Each named turn below is shown by a few rows before and after it. Which turns, in which order, take the first row of each later pair to the second? The first pair is answered.
Lipun:
[-.12, .29, .24, -.03, .17, -.19, -.11, -.04, -.23, -.03, .23, .16, .26, -.06] |-> [-.05, .04, .29, .16, .31, .09, .08, -.08, -.12, .15, .10, .21, .27, -.12]
[.11, -.29, -.03, .13, .33, .40, .18, -.03, .11, .17, -.26, -.04, -.10, -.12] |-> [.01, -.40, -.31, -.03, -.24, .10, -.18, .05, .22, .04, -.07, -.28, .03, -.17]
[.11, -.04, .02, .03, .23, .08, .04, -.06, .03, .12, -.12, .03, -.11, .00] |-> [.13, -.20, -.13, .03, .00, .04, -.08, -.06, .14, .15, -.09, -.09, -.01, .00]
[-.05, .42, .47, -.02, .12, -.09, .48, .01, -.39, .00, .04, .50, .25, .29] |-> [.15, -.24, .39, .32, -.09, .22, .61, -.14, -.07, .34, -.12, .28, .42, .16]
Giti:
[-.09, .25, -.15, -.22, -.26, -.17, -.25, .23, -.08, -.24, .30, -.12, .09, -.02] |-> [-.07, .34, -.01, -.16, -.28, -.18, -.16, .21, -.15, -.21, .28, -.03, .16, .04]
[.08, -.09, .13, .25, -.23, -.09, .47, -.20, -.12, .16, -.20, -.29, .39, .10] |-> [.07, -.45, -.24, .13, -.13, -.04, .13, -.06, -.01, .09, -.26, -.46, .23, .00]
[.06, .30, .60, .33, .24, .18, .39, -.21, .09, .25, .04, .26, .01, .19] |-> [.10, -.32, .31, .45, -.05, .31, .28, -.29, .37, .43, -.01, -.02, .13, .04]
[-.14, .42, -.12, -.24, -.34, -.27, -.25, -.07, -.17, -.18, .10, -.20, .01, .15] |-> [-.12, .42, -.04, -.11, -.43, -.28, -.13, -.08, -.14, -.06, .14, -.16, .17, .10]
kogi:
[.07, -.13, .09, .15, -.09, .11, .20, -.05, .13, .11, -.16, .02, .06, -.01] |-> [.06, -.09, .12, .11, -.14, .05, .19, -.06, .09, .09, -.11, .00, .08, .01]
[.09, .18, -.05, -.03, .24, .16, -.05, .05, -.07, -.05, .10, .04, -.33, .14] |-> [.09, -.10, -.21, -.02, -.03, .14, -.23, .07, .11, .01, .12, -.15, -.22, .04]
[-.01, .33, .05, -.23, -.25, -.11, -.04, .02, -.04, -.12, .22, .08, -.06, .08] |-> [.06, .21, .02, -.25, .21, .13, -.05, .08, -.07, -.17, .04, .14, -.31, .07]
[-.10, -.25, .02, .02, .01, .12, .22, .07, -.40, .05, -.12, .06, .27, -.05] |-> [-.11, -.31, -.01, .05, .00, .14, .19, .12, -.37, .03, -.11, .05, .28, -.07]
Now pairs of rows:
(2 to 3 turns a pair)
[-.18, .29, -.11, -.30, .08, -.28, -.39, -.29, .30, -.11, .22, -.17, -.15, .20] |-> [-.10, .53, .21, -.16, .15, -.20, -.06, -.37, .19, .02, .22, .01, .00, .25] -> kogi then Giti
[-.03, .41, -.25, -.56, -.18, -.48, -.25, .06, .01, -.52, .13, -.09, -.21, .24] |-> [.06, .00, -.45, -.51, .18, -.30, -.39, .11, .05, -.47, -.06, -.11, -.43, .14] -> kogi then kogi
[.07, .69, .18, -.33, -.52, -.42, .22, .11, -.03, -.25, .38, .21, -.16, .18] |-> [.15, .61, .44, -.07, -.48, -.18, .53, -.01, .01, .00, .31, .28, .04, .16] -> Giti then Lipun
[-.12, .01, -.08, .04, -.61, -.29, -.02, -.04, .07, .11, .30, -.19, .37, -.09] |-> [-.21, .43, -.09, -.31, -.17, -.39, -.19, .14, -.14, -.28, .31, -.06, -.04, -.04] -> Giti then Giti then Giti
[.01, -.22, -.12, .01, .78, .25, .08, .24, -.08, -.13, -.28, .07, -.48, .04] |-> [.11, -.47, .19, .45, .18, .43, .52, -.06, .11, .35, -.27, .03, .12, -.01] -> Giti then Giti then Giti
[-.07, -.27, .02, .05, -.63, -.16, .09, -.19, .20, .22, .15, -.16, .47, -.13] |-> [-.17, -.01, -.40, -.49, .08, -.34, -.46, .19, -.02, -.26, .10, -.12, -.26, -.05] -> Giti then Giti
[-.11, -.11, -.27, -.55, .05, -.25, -.36, .17, -.35, -.39, .05, -.08, -.42, .06] |-> [.16, -.66, .07, .15, -.23, .39, .30, -.22, .00, .34, -.17, -.17, .15, -.14] -> Giti then Lipun then Lipun
[-.43, -.07, -.08, -.22, -.06, -.24, -.61, .52, -.10, -.30, .36, .04, .07, -.17] |-> [-.20, -.64, .05, .26, -.26, .19, -.24, .32, .23, .19, .12, -.08, .35, -.32] -> Lipun then Lipun then kogi
[.21, .12, .42, .25, .37, .33, .42, -.06, -.13, .19, -.13, .35, .00, -.13] |-> [.08, -.41, -.15, .16, -.61, -.03, -.06, .03, .14, .22, .10, -.20, .25, -.27] -> Giti then Lipun
[.09, .09, .47, .12, .45, .22, .46, -.02, -.04, -.04, -.17, .31, -.09, .11] |-> [.18, -.60, .08, .25, .20, .35, .32, -.02, .30, .12, -.25, -.03, .05, -.03] -> Giti then Giti
[-.04, .46, .14, -.21, -.12, -.50, -.03, .40, -.10, -.30, .14, -.12, .18, .10] |-> [.12, -.11, .23, .22, -.43, -.12, .33, .19, .23, .22, -.07, -.29, .52, -.01] -> Lipun then Giti then Lipun
[.15, .31, .47, .08, -.25, .20, .45, -.13, -.14, .07, .03, -.16, .64, -.06] |-> [.05, .44, .42, -.06, -.41, -.01, .28, -.12, -.19, -.01, .14, -.22, .70, -.08] -> Lipun then Lipun
